One turn moves every row onto another: examples first, then more rows asked:
Kozuz: [.02 .07 .30 .35 .01 -.16 .02 -.06 .10 -.09 -.15 -.10 -.14 .11 .13 .19 -.05 -.18 -.25 .12 -.14 .02 .05 -.08 .26 -.05 -.19 .25 .24]
beb: [-.06 -.21 .03 -.38 -.10 .07 .12 -.02 -.25 -.01 -.21 -.03 .08 -.11 .09 -.11 -.03 -.06 -.12 .15 -.36 .01 -.11 .06 .28 -.04 -.08 .17 .21]
sis: [.00 -.20 .38 -.29 .21 .04 -.24 -.06 .00 .16 -.14 -.06 .05 .07 .04 -.11 .05 .05 -.01 .15 .15 .03 -.11 .07 .17 .02 -.11 .03 .17]
noli: [.17 -.10 .29 .20 -.18 .16 .02 .17 .11 -.03 .07 .10 -.05 -.07 .19 .10 .06 .05 -.03 .31 -.12 -.01 -.01 .13 .00 -.13 -.07 .29 .22]
tela: [.32 .02 .26 .08 -.10 -.12 -.03 -.01 -.12 .13 -.12 -.09 -.08 .15 .17 .11 .25 .05 -.19 .42 -.23 -.04 .04 .09 .22 -.03 -.32 -.08 .23]
nabu: [-.02 -.36 .40 -.23 .00 -.24 -.21 .05 .08 .07 -.22 -.02 .06 -.19 .15 -.08 .10 .18 -.13 .16 -.14 -.26 .11 -.10 .31 -.07 -.04 .14 .23]
fedot: [.10 -.35 .14 -.08 -.04 -.03 .00 -.20 .05 .16 .08 -.14 -.06 .22 .00 -.05 -.28 .07 -.25 .02 -.09 .08 -.12 .12 .28 -.04 -.11 -.05 .44]
Bomar: [.29 .02 -.12 .14 -.18 -.32 -.05 .03 .08 .05 .00 .06 -.02 .11 .01 -.18 -.13 -.12 -.30 .01 -.15 .04 .00 .07 .13 -.07 -.10 -.02 .43]
Megof: [.07 -.04 -.21 .25 -.07 -.04 -.26 -.21 .08 -.10 -.05 -.07 -.12 -.04 .04 -.16 .00 -.03 -.06 .05 -.03 .05 .03 .13 .18 .23 -.04 .18 .39]
pif: [-.12 -.26 .13 -.10 -.09 -.31 .12 -.21 -.02 -.17 -.24 -.10 -.02 .11 -.08 .01 .20 .09 -.05 -.05 -.29 .03 -.25 .28 .16 -.05 -.11 .03 .30]
Senob: [.26 -.12 .16 .05 .01 -.21 .09 .01 .15 -.11 -.16 .05 .15 -.31 .14 -.37 .14 .05 -.24 .03 -.07 -.04 -.07 -.19 .16 .06 -.11 .22 .08]
Gaz: [.09 -.21 -.16 .14 -.24 -.31 .15 .00 .22 -.15 -.20 -.11 .04 -.33 .10 -.09 -.04 -.01 -.13 .18 .00 .04 -.06 .08 .15 .04 -.13 -.06 .20]
sumig: [-.16 -.29 .03 -.10 -.26 -.22 -.02 -.28 .00 -.14 -.03 -.01 .04 -.05 .22 -.06 .07 -.10 -.27 .11 -.24 -.19 -.22 -.12 -.07 .02 .04 .15 .16]
nusan: [.11 -.22 -.03 -.09 .26 -.34 -.25 -.16 .02 .11 .02 -.01 .28 .10 .08 -.15 .05 .02 -.14 .20 -.21 .03 -.18 .34 .32 .01 -.14 .09 .19]
kirep: [.10 -.19 .25 .16 -.10 -.13 .20 -.16 -.21 -.11 -.15 -.19 -.05 -.06 -.07 .03 .05 .08 -.03 .48 -.11 -.05 -.01 .03 -.01 -.14 -.13 .20 .35]
tubu: [-.11 -.27 .09 .09 .12 -.06 -.08 -.03 .16 .12 -.12 .04 .03 -.26 .13 -.06 .17 .04 -.18 .46 -.28 -.08 .15 .24 .23 .02 .13 .02 .00]
somo: [-.03 -.26 .37 .00 .08 -.14 .03 -.02 -.09 .20 .10 .08 .00 .08 .07 .03 .02 .07 -.24 .24 -.01 -.29 .01 .26 .38 -.17 .08 -.06 .26]
duzu: [-.11 -.02 .17 .02 -.20 -.01 .07 -.13 .06 .01 -.22 -.06 -.07 .10 .25 .01 .30 .04 -.21 .21 -.17 .00 .20 -.11 .11 -.06 -.12 .11 .54]
vani: [.19 -.19 .14 .02 .14 -.11 -.02 -.06 .05 .39 .05 -.08 .01 -.03 .19 -.23 .01 .19 -.11 .19 -.15 -.03 .07 .17 .35 .03 -.26 .25 -.06]
nov: [-.08 -.14 .07 .04 .05 -.06 -.14 .01 -.03 .13 -.01 .14 .19 -.21 .33 -.30 .01 .12 .02 .03 -.12 -.12 -.24 .18 .35 .19 -.01 .14 .12]
buz: [.12 -.26 .06 .32 .19 -.37 -.05 -.04 -.04 .21 -.05 -.14 .06 .12 .10 -.13 .07 .02 -.03 .12 .10 .27 -.07 .04 .26 -.01 -.10 .15 .20]
pitik: [-.05 -.16 -.04 .15 -.01 -.14 .13 -.04 .21 -.04 .02 -.26 .13 .26 .10 -.25 -.06 .05 -.35 .16 -.02 -.01 -.17 .17 .22 -.15 -.18 -.13 .14]
Zifum: [.18 .02 .15 -.23 -.06 -.18 -.09 -.03 -.07 -.22 -.16 -.13 .00 .11 .10 -.03 -.01 -.23 -.03 .23 -.29 -.21 -.13 .09 -.01 -.11 .06 .07 .12]
nidof: [.09 -.14 .24 .16 .08 -.28 .00 .04 -.21 .33 -.04 -.11 .14 .15 -.11 -.16 -.03 .13 -.26 .09 -.29 -.16 .01 .09 .21 .11 .04 .12 .42]
tob: [-.11 -.24 -.01 .32 -.06 -.20 -.22 -.17 .03 .12 -.10 -.02 .36 -.07 .00 -.20 .01 -.05 -.26 -.06 -.15 .08 -.17 .03 .25 .03 -.10 .07 .05]
rurum: [-.17 -.21 .03 .22 -.07 -.15 -.18 .14 .26 .14 .13 .02 .10 -.03 .20 -.23 .15 .03 -.09 .20 .02 .05 .06 -.05 .22 .15 -.25 .21 .12]
Pupu: [.01 .00 .23 -.05 .01 .01 .13 -.06 .20 .05 -.02 -.23 -.32 -.11 .08 .08 -.03 .04 -.18 .24 -.46 .03 -.06 .01 .03 -.02 -.13 .19 .26]
degut: [-.03 -.21 .28 .02 -.19 .06 -.05 -.06 -.17 -.37 -.25 -.02 .06 .16 -.03 -.09 .09 -.03 -.40 .17 -.28 .11 -.05 .10 .20 -.09 -.05 .07 .17]
popo: [.01 -.13 .17 .07 -.10 -.09 -.32 .04 .06 -.12 -.23 .08 -.20 -.42 .00 -.04 .05 .04 -.20 .19 -.03 .01 .03 .09 .26 .05 -.10 .09 .00]
riv: [.02 .04 .30 -.08 -.19 .01 .26 -.10 .01 -.14 -.03 .02 .01 -.05 .13 .07 .22 -.08 -.25 -.06 -.18 -.14 -.18 .18 .12 .17 .05 -.02 .20]

beb goes to tela
nabu goes to somo
rurum goes to nov
Now these:
kirep goes to degut
sis goes to nidof

One turn moves every row onto another: examples first, then more rows asked:
tasu: [.21 .13 -.10 .08 .09 .09 .18 .03 -.12 -.01 -.15 .05 .06 .05]
lep: [.15 -.42 -.21 -.26 .01 -.21 .01 .03 .10 .15 -.03 .02 -.03 -.01]
nezof: [.24 -.08 .01 -.11 .32 -.12 -.08 .03 .03 .17 -.26 .03 -.13 .09]
mizup: [.19 .13 -.09 .20 -.05 -.05 -.20 .02 .08 .01 -.12 .16 -.09 .25]
kobus: [.12 .18 -.02 -.12 -.07 -.29 -.08 .12 .00 .05 .17 .27 .16 .03]
Muda: [-.11 -.01 .17 -.01 .07 .08 -.03 .04 -.05 .13 -.22 .06 -.15 -.12]
Lobud: [.10 -.09 -.10 -.04 -.06 -.12 -.01 .20 .11 -.05 .05 .44 -.18 -.11]
pav: [.07 -.23 -.03 -.09 -.12 -.08 -.15 .33 .23 -.03 .06 .15 .10 .10]
resu: [.10 .01 .01 -.23 -.09 -.41 .01 .30 -.03 .08 -.10 -.07 -.19 -.02]
nakid: [.05 .01 -.13 -.24 -.19 -.06 .21 .05 -.20 -.04 -.08 .00 .09 -.03]
varo: [.03 .19 -.14 .04 -.22 -.13 -.07 .00 -.25 .09 -.09 .23 -.02 .01]
Niv: [.08 -.02 -.07 -.25 -.21 -.14 -.10 .11 -.07 -.05 -.15 -.12 .01 -.29]
pimet: [.27 -.03 .11 .03 -.20 -.25 .11 .17 .20 .07 .15 .00 -.12 -.14]
muba: [.15 -.01 .09 -.34 .00 -.09 -.04 .15 -.02 .33 .13 .09 .04 .02]
paka: [.32 .03 .08 -.02 -.18 -.11 -.07 -.11 .11 .23 .17 .14 -.01 -.09]
Barug: [-.01 -.01 -.26 .10 -.09 -.25 .04 -.04 .01 .04 -.05 -.05 -.25 .22]
raro: [.18 .09 -.08 -.15 -.04 .23 -.24 .07 .08 .05 .01 .14 -.10 .03]
neb: [-.02 .14 .10 -.06 .09 -.28 -.12 .12 -.17 -.01 -.18 -.07 .04 -.07]
fop: [.28 -.04 -.11 .09 -.23 -.26 .23 .23 .08 .08 .04 .02 .05 .08]
riru: [.22 .05 -.16 .05 .10 -.03 -.05 -.14 -.14 .14 -.09 .08 .22 -.04]
Mipat: [.20 -.02 -.17 -.17 .22 -.03 .26 .15 .01 .05 -.12 .15 -.07 -.05]
godi: [-.08 .00 -.10 -.34 -.11 -.01 -.07 .16 -.12 .13 .11 .04 -.10 .11]
Kalo: [.23 .01 -.06 .15 -.11 -.01 -.30 .15 .08 .06 -.31 .14 -.08 -.06]
pozep: [.10 .07 -.19 -.08 .16 -.03 -.01 -.11 .09 .07 -.05 .27 .10 .18]
gose: [.09 -.05 .08 -.06 .01 .02 .02 -.06 .05 .06 .00 -.31 -.14 .02]
kir: [.30 -.12 -.10 -.20 -.15 .00 -.09 -.08 .03 -.08 .15 .17 -.05 -.16]
Visef: [.20 -.09 -.14 .04 .13 -.28 -.01 .28 .05 -.01 -.30 .26 -.09 .03]
fadi: [-.12 -.06 -.05 -.03 .12 -.21 .29 .01 .11 .09 -.14 .06 -.10 -.03]
devav: [.13 -.32 .11 -.14 .17 -.22 -.10 .17 .12 .22 .04 .07 -.02 -.14]
moniz: [.27 -.21 -.02 .25 -.12 .02 -.14 .13 .10 .09 .01 -.06 -.04 -.16]
nokof: [-.01 -.05 -.06 .09 -.02 -.27 -.07 -.01 .17 -.22 -.05 .14 .01 -.18]
Vif: [-.07 -.11 .07 -.15 .01 -.30 .15 .29 -.10 .22 -.04 .16 -.13 .05]
zit: [.10 -.13 -.26 .20 -.02 -.29 -.04 -.05 .07 .30 -.14 .00 -.08 .00]
tiz: [.15 -.08 -.25 -.11 -.08 -.30 -.11 .04 -.04 -.16 -.15 .16 .03 -.24]
Rab: [-.02 -.36 -.01 .21 -.03 -.03 -.11 .11 .05 .12 -.08 .13 .10 -.01]
kagu: [.11 -.35 -.13 -.04 -.09 -.11 -.01 .11 -.01 .38 -.03 .01 .15 .03]
fekol: [-.11 .02 .00 .02 -.10 -.12 -.12 .05 -.03 .20 .02 -.24 .03 .15]
monas: [.13 -.14 -.11 .00 -.30 -.05 -.02 .40 .01 .16 -.09 -.05 -.20 -.01]
dazo: [.26 -.11 -.13 -.06 -.14 -.12 -.17 .13 .14 .14 -.12 -.12 -.16 .32]
Fene: [.14 -.01 .01 .12 -.05 -.43 -.07 .13 .04 .19 -.24 .23 -.22 .01]
vulo: [.47 .04 -.10 -.09 -.18 -.37 -.03 .12 -.04 .10 -.02 .03 -.08 .03]
dased: [.17 -.09 -.15 -.20 -.02 -.09 -.09 -.04 .04 .42 -.11 .10 -.27 .01]
kif: [.09 -.06 -.03 -.03 -.05 -.09 -.04 .22 .09 -.31 -.26 .05 .00 -.03]
fisog: [-.11 -.13 -.08 -.06 .04 -.07 -.07 -.20 .12 .04 -.03 -.10 -.21 .12]
Sekud: [-.07 -.10 .06 -.09 -.06 .10 -.36 .05 .05 .07 -.02 .05 .07 .06]

kobus goes to nezof
raro goes to Vif
Now these:
moniz goes to nakid
Muda goes to monas
fekol goes to vulo
paka goes to Mipat
fop goes to riru
pimet goes to tasu
mizup goes to muba

